In the rows, zero is written as 128.
A single turn carries every row of the set below to another of its rows. Some are shown first; where does it send the rows asked next?
rago: [151 118 154 145  99 124 136 126 119 152 134 104 124 120 117 163  99 151
 123 129 182]
tivu: [104 115 110 148 121 130 139  86 146 118 137 136 102 149  99 121 121  98
 136  93 112]
vut: [130 110 134  86 137 112 117 140 147 110 162 121 105 160 133 176 132 157
 119 151 119]
gifam: [128 106 124 155 124 133  98 107 140 146 151 135 126 113  93 148 122 120
 139  71 134]
nonod: [150 120 124 133 141 105 150 148 125 110 186 132 128 118 153 134 165 146
 160 135 147]
Far: [107 128 145 129 120 132 166 134 114 118 107 117  97 165 124 123 101 125
 101 123 151]
nat: [110 129 135 116 112 145 165 133 120 107 103 119 158 159  73 136 114 155
 127 137  99]
Gudi: [108 103 107 131 125 125 136 120 153 154  85 128 105 140 129 140 137 114
 160  80 116]
Bir: [ 95 144 149 122 136 145 145 154 117 136 151 100 149 135  80 152 139 156
  98 111 129]
Ruku: [146 144 108 142 127 121 165  88 131 135 142 151  90 146 139 130 150 114
 135 139 124]
Zor: [150  96 127 117 107 108 136 150 149 104 117 129 169 133 157 123 154 140
 183 127 130]
muti: [ 97 156 136 134 111 125 120 122 114 111 150 100  97 101 125 138 155  97
 145 149 129]
Vavap: [147 126 113 127 156 137 128 111 112 148 121 169 136 148  97  96 111 132
 155 117  96]
nebed: [144 154  98 121 114 142 145 156 152 119  99 156 151  97 151 137 138 119
 151 146 122]
Sizu: [129  82 113 141 125 116 149 123 157 170 140 118  80 146 116 144 133 143
 140 108 142]
Gil: [145 133 103 125 146 136 122 179 126 136 133 159 170  92 128 129 133 128
 113 119 134]
simor: [ 81 125 146 105 130 134 108 160 126 141 114  90 116 130 116  99 139 117
 158 144 114]
Zute: [129 120 146 130 127 131 110 166 143  84 159 144 156 125 146 118 158 132
 145  99 134]
buvak: [128 128 126 125 116 122 160 149 105 126  93 114 161 124 108 188 146 155
 116 110 127]
Sinag: [112 143 116  86 148 108 128 103 124  91 150 128 121 151 128 166 130 116
 136 146  94]
Ropu: [135 139 127 120 128 136 113 117 159 193 110 121 142 125 135 121 144 130
 180 117 128]
pazo: [133 111 134  94 117 106  85 117 143 103 154 118 161 138 121 182 128 130
 116 124 122]
guk: [146 103 118 144 126 138 125 108 144 157 136 144  97 124  89 142 103 152
 183 114 118]
Fota: [140 119  92 127 110 123 159 128 149 120 151 135 169 132 113  98 123 110
 105 165 134]
Gim: [128 132 100 121 137 122 148 162 150 164 164 117 154 108 136 117 148 124
 111 149 153]
Dep: [133 127 134 119 132 124 126 129 143 115 169 121 173 124 122  97 136 137
 201 142 121]
gukur: [124 108 113 118 152 102 161 139 115  97 159 134 154 152 135  89 149 123
 155 130 117]
kuvo: [135 120 120  78 160 111 105 121 117 126 142 129 149 138 106 162 108 151
 164 148  95]
Zosig: [125 169 147 140 127 146 142 101  98 127 139 124 115 117  97 136  83 126
 153 135 145]
rif: [142 137 114 120 111 156 141 156 170 121 137 152 145 123 114 100 111 142
 149 177 118]
temuz: [124  77 145 117 118 125 110 184 111 118 114 122 104 140 112 118 130 150
 118 139 126]
Lale: [108 119 127  69 136 106 101 129 151 135 117  97 154 147 141 166 137 130
 153 133 109]
tode: [159 100 123 141 100 115 108 111 147 145 109 140 160 139 134 136 144 116
 111  88 140]
favad: [112 167 150 121 107 159 142 138 137 132 114 108 147 114  94 172 135 163
 161 135 116]
lop: [136 120 133 118 131 121 159 135 101 160  73 115 127 135 121 139  90 146
 159 130 147]
ruz: [144 113 128 139  80 104 106 107 107 115 124 105 147  91 113 156 138 109
 154 147 137]
zal: [ 97 146 157 129 118 143 114 127 120 142 101 102 151 127 116 128  99 108
 126  92 154]
dut: [142 119 147 142 123 148 112 137 159 149 166 146  97 152 122 118 140 148
 105 116 143]
sot: [120 140 126 126 107 121 185 110 121 137 144  88 143 135  91 167 141 152
 127 158 133]
Sitir: [155  85 114 129 125  97 131 135  71 119 121 129 127 117  93 135 117 139
 145 156 119]

Gudi goes to gifam
nat goes to favad
Gim goes to Fota
Now find these:
zal goes to rago
Zute goes to nonod
temuz goes to muti
pazo goes to vut
tode goes to dut

A single turn carries every row of the set below to another of its rows. Some are shown first; where does it send the rows asked next?
nufaz: [142  98 129 148 143  98 155 156 109 122 129  74 149 139 117 147 131 141
 125 128 136]
luv: [120 146 109 108 117 111 121 136 149 117 110 112 187 104 115 153 136 129
 147 112 151]
tas: [ 84 133 151 124 133 161 141  99 114 109 144 138  91 128 118 136 133 100
 128 111 101]
Kuno: [186 132 157 128 131 151 144 124 120 130 105 141 133 118 139  99  93 112
 145 133 120]
Duzag: [155 136 121 143 143 117  96  99 130 130 124 141 176 164  96 118  84 106
 129 117 110]
pibi: [151 146 171 108 152 138  98 107 150 129 126 139 166 124 104 119 117 123
 130  97 101]
lon: [129 119 123 156 120 158 142 133  97  92 142 146 128 124 113 166 117 111
 139 103 100]
zenu: [152 127 122 145 119 145 118 121 138 144 128 157 120 165 140  71 106 117
  95 117 109]
kabis: [ 92 135 111 134 127 146 131  89 112  96 141 143  95 150 135 129 118  93
 146 118 105]
vuvog: [135  93  82 151 134 101 116 123 129 117 100 157  93 172 132 120 136 145
 127 127 127]
mozul: [136 122 183 113 134 123 124 118 125 169 126 136 152 122  77 124 124 133
  96 120 126]
sibu: [120 144 111 107 115 110 126 138 148 122 109 113 184 102 114 153 138 132
 146 113 154]
Reg: [ 75 147 111 121 130 111 114 107 151 141 115 105 164 139  95 124 131 105
 108 125 146]
niro: [127 108  95 143  95 131 152 131  91 106 144 154 114 135 130 162 121 124
 145 117 124]
Bab: [158 117 109 144 164 120 108 106 129  84  88 138 101 148 128 132 109 112
 158 132 124]
loret: [ 75 146 107 118 127 107 113 108 151 142 116 106 164 141  98 125 131 106
 108 127 149]
vok: [141  95 128 112 136  99 140 116 120 123  89 142  72 126 130 130 140 142
 141 147 156]
keras: [153 136  98 106 118  91  99  90 138 126 126 153 155 156 140 109 105 128
 157 119 129]
Lalif: [187 125 137 123 118 132 148 121 115 132 104 146 126 125 151  95  95 117
 151 141 132]
Ven: [141 112 109 110  99  75 129 104 115 167 125 151 142 156 113 114 114 138
 124 142 153]
pem: [ 75 144 114 117 127 108 116 109 151 143 115 105 164 138  95 124 133 108
 106 126 149]
nusa: [147 124 148 138 122 155 125 128 139 154 128 153 115 151 129  75 116 125
  82 115 110]
nipen: [119 145 115 108 117 115 124 138 150 119 109 112 186 102 111 153 139 130
 144 112 149]
favi: [136 122 161  75 109  98 128 110 136 168 128 149 131 117 122 115 144 156
 126 122 144]
fezu: [146 120 127 133 107 137 131 124 135 159 129 158 107 158 142  71 119 129
  89 122 123]
dumef: [146 113 176 128 175 143 127 123 129 106  90 130  92 111  99 138 135 127
 129 124 122]
sus: [121  90 150 136 142 125 133 141 132 142 102 145  84 134 109 127 163 159
  96 121 125]
Lak: [146  99 116 154 145  96 149 153 109 115 127  73 152 146 122 146 124 137
 132 128 133]
bap: [119 109 137 135 104 147 161 139  91 117 145 148 109 111 113 167 138 131
 128 113 120]
Bibif: [109 133 127 112 159 107 114 112 154  96 145  74 110 153 149 109 141 122
 119 111 126]
toloz: [106 131 138 107 159 108 117 116 154 104 147  72 105 147 145 111 148 127
 113 109 129]
dodal: [146 102 129 155 151 108 149 156 111 114 128  70 155 142 115 149 126 135
 127 125 127]
dufo: [182 124 163 116 118 140 155 126 116 143 105 142 121 111 141  97 105 122
 139 139 133]
Lemuk: [138 111 131 166 173 146 102 131 140 102 101 144 114 155 105 127 131 129
 113 106  92]
robor: [ 83 121 127 114 108 132 148  93 106 120 146 145  78 137 135 131 139 112
 137 126 125]
gav: [106 128 126 106 151  98 119 113 151 106 146  76 103 152 151 108 144 129
 118 114 136]

robor goes to bap
nusa goes to Kuno
Now find these:
dumef goes to Lemuk
gav goes to nufaz
mozul goes to pibi

A single turn carries every row of the set below to another of its rows. Some are shown first; where does it send the rows asked next?
Loba: [133 157  97 142 113 139 150 103 164 123 143 125 150]
gopub: [118 111 160 140 128  83  99 144 107 143  91 117 148]
noko: [129 116 132 126 108 113 128 165 104 117  92 100 102]
ropag: [120 136 115 130 117 113  81 129 100 127  98 127  98]
ref: [152 101 126 128 115 129 159 154 100 109 133 121 111]
Zin: [129 160 122 165 146 104 106 104 164 117 104 106 149]
mog: [124 142 126 178 117  97 167 115 151 147 141 139 166]
susok: [144 129 129 142 125 125 149 164  97  99 112 103 105]
git: [132 103 110 114 105 118  99 117 103 135 128 151 106]
logu: [112 175 102 123 114 133 154 149 105 147 128 119 114]
nemaz: [111 129 126 163  99  84 151 114 158 165 127 136 163]
sis: [116 166 130 190 125  93 154 126 148 141 118 121 158]
busof: [138 110 118 141 127 108 121  87 171 136 139 138 159]
vub: [148 143 118 165 151 117 131  96 160 112 141 127 157]
timeb: [118 161  99 119 111 134 161 143 106 150 142 128 118]
liku: [135 144 151 169 165  88 127 149 100 115 105 119 145]
tasul: [119 128 122 142 120  96  96  97 173 141 103 117 150]
seki: [133  83 148 127 126  82 129 130 115 151 125 148 153]
nudi: [111 152 100 109 100 129 152 142 110 159 136 128 117]
budol: [122 179 100 150 117 131 136 112 163 116 118 107 142]
gage: [109 161 103 133  99 121 121 110 171 135 102 107 141]
fon: [102 151 131 174 106  82 139 125 157 159 103 121 157]
gafud: [135  82 155 129 124  92 123 132 107 146 129 142 159]
fos: [152 112 154 156 153 107 143 137  96 120 144 137 160]
bame: [135 141 158 166 157  98 120 148  96 116 106 114 151]
Let: [120 139  98 124  93 128 135 100 172 140 128 125 148]
supi: [105 164 102 113 103 126 143 148 109 158 122 119 113]
tar: [116 118 153 140 134  70 105 144 112 144  83 121 142]
zop: [153 112 145 156 159  98 152 134 101 122 145 146 155]
Voniz: [151 122 106 136 131 133 121 117  93 113 150 153 109]
fote: [141 153 112 151 141 129 106 130  89 103 121 130 101]
vurik: [136  90 129 113  97 117 140 155 108 125 113 117 108]

git goes to ropag
gopub goes to bame
nemaz goes to fon
Now find these:
tar goes to liku
ref goes to vurik
tasul goes to Zin
logu goes to timeb
gage goes to budol

A single turn carries every row of the set below to another of its rows. Some are shown first; where does it send the rows asked next?
W: [ 88 130 134 108 156 114 136 113 140 134 144 141 176 149 184 120 143 135
 117 126 160 154 154 105 147 164 163 111 171 184 102]
A: [ 73 129 151  87  97 115 137 135 128 136 143 115 127 119  94 144 132 160
 144 118 139 140 118  80 149 160 186 141  76 156 138]
D: [107 141 141 108 102  93 146 121 135 113 116 124  75 128 131 144 128 144
 110 102 120 156 156  92 120 165 163 167  60 163 109]
J: [145 102 112  80  98  95 129 126 149 114 118 160 125 105 144 181 140 147
  95 127 150 135 191  95 151 142 212 132  99 127 112]
X: [113 113  95  96 145  95 122 152 136 103 168 150 115 115 177 151 161 152
 135 131 190 161 148 108 144 161 198 101 145 129 100]
U: [113 145 136 139 113 107 142 124 157 133 129 141  47 117 135 123 128 145
 119 136 120 157 160 101 131 171 199 125  85 175  82]
V: [ 82 117 128  87 124 114 151 129 131 141  89 125 191 102 130 118 135 144
 119 126 129 168 158  92 143 123 147 118  85 143 105]
K: [ 92 140 118  88 102 117 129 122 120 138 130 158 107 111  96 149  87 135
 118 124 149 153 149  94 146 169 227 121  89 177  98]
M: [ 77 109 164 102  90 131 151 142 154 155 162 163 117 126  98 125 127 141
 128 142 127 116 167 110 147 166 201 124 105 180 107]
C: [100 140 124 103 112 132 161 136 154 133 161 128  79 143 109 150 158 147
 138 132 123 157 156  88 140 115 135 136 184 116  88]
H: [119 113 116 129 128 151 137 122 188 160 136 150 127 101 146 140 164 137
 138 148 124 137 134  81 161 156 180  94 143 163 115]
Z: [ 96 124 114  85 113 106 131 122 112 138 121 136 136 153 170 140 161 121
 112 129 108 157 155 102 135 133 132 131 204 148  78]
F: [ 67 133 135  75 140  72 135 135 103 109 149 144 149 131 168 165 171 139
  97 131 139 156 179 117 162 126 151 101 112 141 117]
Q: [101 110 149  95 122 115 173 107 115  84 107 150  95 146 121 169 149 155
 107 139 128 158 193  89 140 120 201 143 172 154  60]
G: [ 87 123 165 138 116 126 158 137 155 119 126 119  91 125 124  89 135 135
 126 127 121 146 159 100 116 152 159 149  79 181  97]
B: [102 107 148  86 133  88 164 121 111 140  97 101 104 127 118 131 110 170
 110 139 155 192 132  78 134 135 148 128 166 130  71]
L: [124 100 108 100 129 114 120 137 108  91 123 125 117 133 166 132 169 135
 132 144 149 156 147  96 128 121 192 136 200 142  73]
T: [102 114 130  80 113  67 129 144  92 122 119 121 114 128 168 143 176 158
 112 159 121 168 151 109 153 117 163 111 170 111  73]

K goes to M
L goes to Z
Now find these:
J goes to H
X goes to W
Q goes to C
G goes to D

A single turn carries every row of the set below to another of its rows. Some are shown first; where does it send the rows asked next?
vepaz: [136 142 139 127 125 134 108 105  72 139 118 131 178  97 113  91 129 163
 130 160 161 159 141 137 162 113 109 125 158 107 128]
Fuvas: [139 132 135 114 132 113 108  94  59 137 132 130 185 100 119 116 150 182
 117 156 146 137 138 131 148 122 124 118 144 123 136]
Kepem: [116 114  93 155 120 162  84 107  75 124 125 142  86 131 131 125 167 144
 128 137 132 122 104 162 122 135 137 141 145 156 122]
Nog: [119 121 101 162 130 160  95 120  78 163 134 149  77 133 132 125 145 132
 148 164 141 141 118 152 156 114 150 126 151 143 102]
sogir: [169 122  47 154 130 130 113 106 125 156 124  95 154  90 158 116 101 125
 142 161 144 124 121 124 137 134 144 112 122 130 145]
Risap: [159 125 184 131 133 142 106 141 171 129 129 136 156 140 124 138 105 118
 136 130 111 140 109 134 145 146 137 118 153 137 153]
navur: [156 126 169 150 154 138 112 137 132 132 137 120 103  81 114 126 124  90
 178 131 163  65 123 128 150 150 137 114 160 150 149]
deman: [128 126  37 136 125 125 112 121 133 137 117 130 137  65 145 116  95 112
 132 148 169 120 127 141 165 145 133 124 135 134 139]
votum: [120 151 141 112 116 116  95 107  69 116 127 146 168  83 113 102 126 174
 120 161 147 138 138 145 146 119 113 133 137 122 123]
foz: [166 130 162 154 152 121 111 120 132 100 128 107 108  94 116 131 135 107
 175 127 152  54 116 142 125 151 142 115 127 150 162]
Led: [172 125 157 160 166 109 127 117 135 125 132 116 110 103 112 146 138  99
 176 134 168  64 127 143 164 139 154  97 142 137 159]
kozab: [132 123  89 155 131 148 107  92  80 133 135 128  89 165 126 134 159 145
 142 134 140 133 105 166 159 108 144 121 125 134 124]
gumam: [141 121 175 133 140 110 101 145 176 115 114 160 150 122 124 152 112 121
 118 150 116 128 124 160 143 154 154 115 143 140 146]
Gito: [137 131  46 118 120 129 113 113 115 142 156 111 144  78 152 126  98 132
 139 128 139 105 114 110 147 141 134 126 118 157 142]
gilil: [144 110 172 115 145 125 115 133 162 124 134 156 159 133 124 164 126 130
 119 117 118 124 115 136 163 157 145 113 168 149 157]

foz goes to Led
vepaz goes to votum
Nog goes to Kepem
Now find these:
gilil goes to Risap
deman goes to Gito

A single turn carries every row of the set below to another of its rows. Some are shown first; where does it send the rows asked next?
bibe: [115 147 107 136 141  87  96  83 140 147 139 160 158 144 155  86  99 123
 171 134 131 113 134 129 153 153]
nobuf: [162 131 104 138 108 142 125 142 139 127 127 139 137 128 122 113 123  65
 185  86 115 170 156 120 139 119]
tud: [202 128 149 140 217 134 135 117 131 132 142 143 134 138 131 143 106 112
 173 110 105 157 139 159 120 142]
basan: [123 117 102 160 141  67 134 143 178  99 142 142 141 150 149 113  96  87
 120 134 120 149 158 138 116 147]
subi: [191 120 122 132 134 147 142 152 150 112 140 143 131 118 116 115  89  82
 169  90 117 148 137 129 131 110]
zatot: [126 166 122 139 179 115 106 142 144 155 102 153 158 156 144 155 112  87
 147  72 147 109 131 140 142 124]
gad: [166 133 133 130 206 139 138 111 151 127 149 140 137 165 136 151 127 108
 193 117 121 179 156 176 117 121]
vumen: [116 135 120 162 125 110 101 116 163 164 141 126 117 164 127 117  80 126
 168 119 144 127 162 128 164 120]
selem: [162 152 110 146 180 117 131 119 159  98 121 101 136 139 167 110 141 132
 158  67  89 171 124 135 161 178]
pur: [166 130 133 169 180 116 138 114 144 142 126 114 151 151 163 103 124 123
 130  70  87 185 138 138 173 186]
von: [103 140 119 163 131 115  93 111 168 160 142 123 122 140 126  96  71 130
 166  99 125 138 148 155 160 112]
ruva: [153 134 125 135 156 124 100 168 151 126 106 154 168 168 134 137  94 109
 140  83 147 110 126 134 120 114]
ves: [105 132 109 141 138  81  98  87 137 148 142 170 159 131 151 113 117 119
 168 140 133 116 128 159 135 155]
mogir: [171 142 118 148 165 155 126 152 173 155 147 107 125 137 122 137 153 113
 139 128 108 204 161 120 143 144]
notud: [129 149  82 121 168  95 150 107 146 127 152 134 169 111 126  95 130 107
 149 126 125 141 105 147 141 198]
lir: [162 144 121 128 176 148 135 166 166 158 140 112 126 138  96 138 155 104
 153 127  99 185 144 108 146 146]
lidov: [179 129 117 156 178 120 131 118 121 122 123 106 152 147 156 100 114 121
 147  76  60 155 128 143 156 178]
zuke: [138 135 107 142 176 110 125  97 118 116 146 152 189 185 139 104 105 113
 120 121  63 138 137 131 133 124]
zevil: [129 133 128 152 176 137 109 159 176 171 125 139 122 145 117 133 114 127
 173 100 124 162 156  92 158 100]
Lan: [194 132 154 150 199 137 139  95 143 153 159 149 153 138 133 148 112 114
 172 125 110 175 146 165 141 120]
pumu: [120 119 111 127 166 131 121  98 134 131 135 160 182 185 137 109 136 112
 103 115  74 142 139 119 129 141]
Lozo: [148 135 115 108 198 128 146 157 151 148 148 127 166 129 151 113 157 114
 168 150  88 172 125 145 130 180]
Perel: [138 145 111 176 147  64 125 145 152  99 138 137 157 171 151 112  76  97
 124 114 125 146 147 131 125 141]
peno: [115 151 114 169 139  78 146 133 159 114 164 125 143 143 183 132  79  88
 138 125 111 146 154 140 135 142]
Tanak: [126 157  94 111 173  98 144 105 148 134 142 122 164 139 150  80 127 108
 151 138 110 129 114 166 162 190]
nad: [151 136 116 134 173 104  92 151 175 133  96 149 158 140 135 153 112 112
 146 100 151 100 125 159 130 125]
zafid: [135 153 106 119 154 137 116  87 127 113 156 144 176 166 154 137 136 121
 129 128  69 127 125 122 129 131]
mitun: [139 140 126 153 172 147  85 130 173 164 130 145 130 132 118 134 128 122
 164 104 130 174 155 109 165  85]
feki: [163 141 109 166 168 156 118 171 171 164 151 104 135 147 121 130 154 102
 148 129 106 185 147 107 131 151]
Vak: [123 149  81 126 154 100 160 107 153 132 143 138 159 120 145  95 142 101
 130 131 107 135 109 154 148 193]
rel: [112 136 114 132 138  90  91  89 132 151 145 152 162 130 140 104 100 137
 174 128 128 119 125 157 126 166]
geva: [110 131 117 167 122 105  91 115 164 155 132 122 122 137 127 113  93 118
 168 103 144 133 155 162 178 115]
daluf: [138 125  89 124 208 149 158 157 162 149 155 126 180 135 143 115 155 110
 157 136 106 162 121 143 125 163]
Lubo: [192 127 113 140 111 138 121 137 158 127 128 136 149  96 122 118 110  92
 174  97 111 145 133 137 160 111]
mudu: [142 134 102 122 204 147 153 146 165 154 140 137 173 133 164 124 163 126
 142 136  95 170 127 144 129 172]
zatu: [135 156 125 172 182 142  80 132 178 169 135 145 119 144 112 122 113 117
 154 105 118 167 148 100 147  96]

zevil goes to lir
geva goes to mitun
nad goes to Lubo
Now find these:
tud goes to lidov
gad goes to selem
rel goes to von

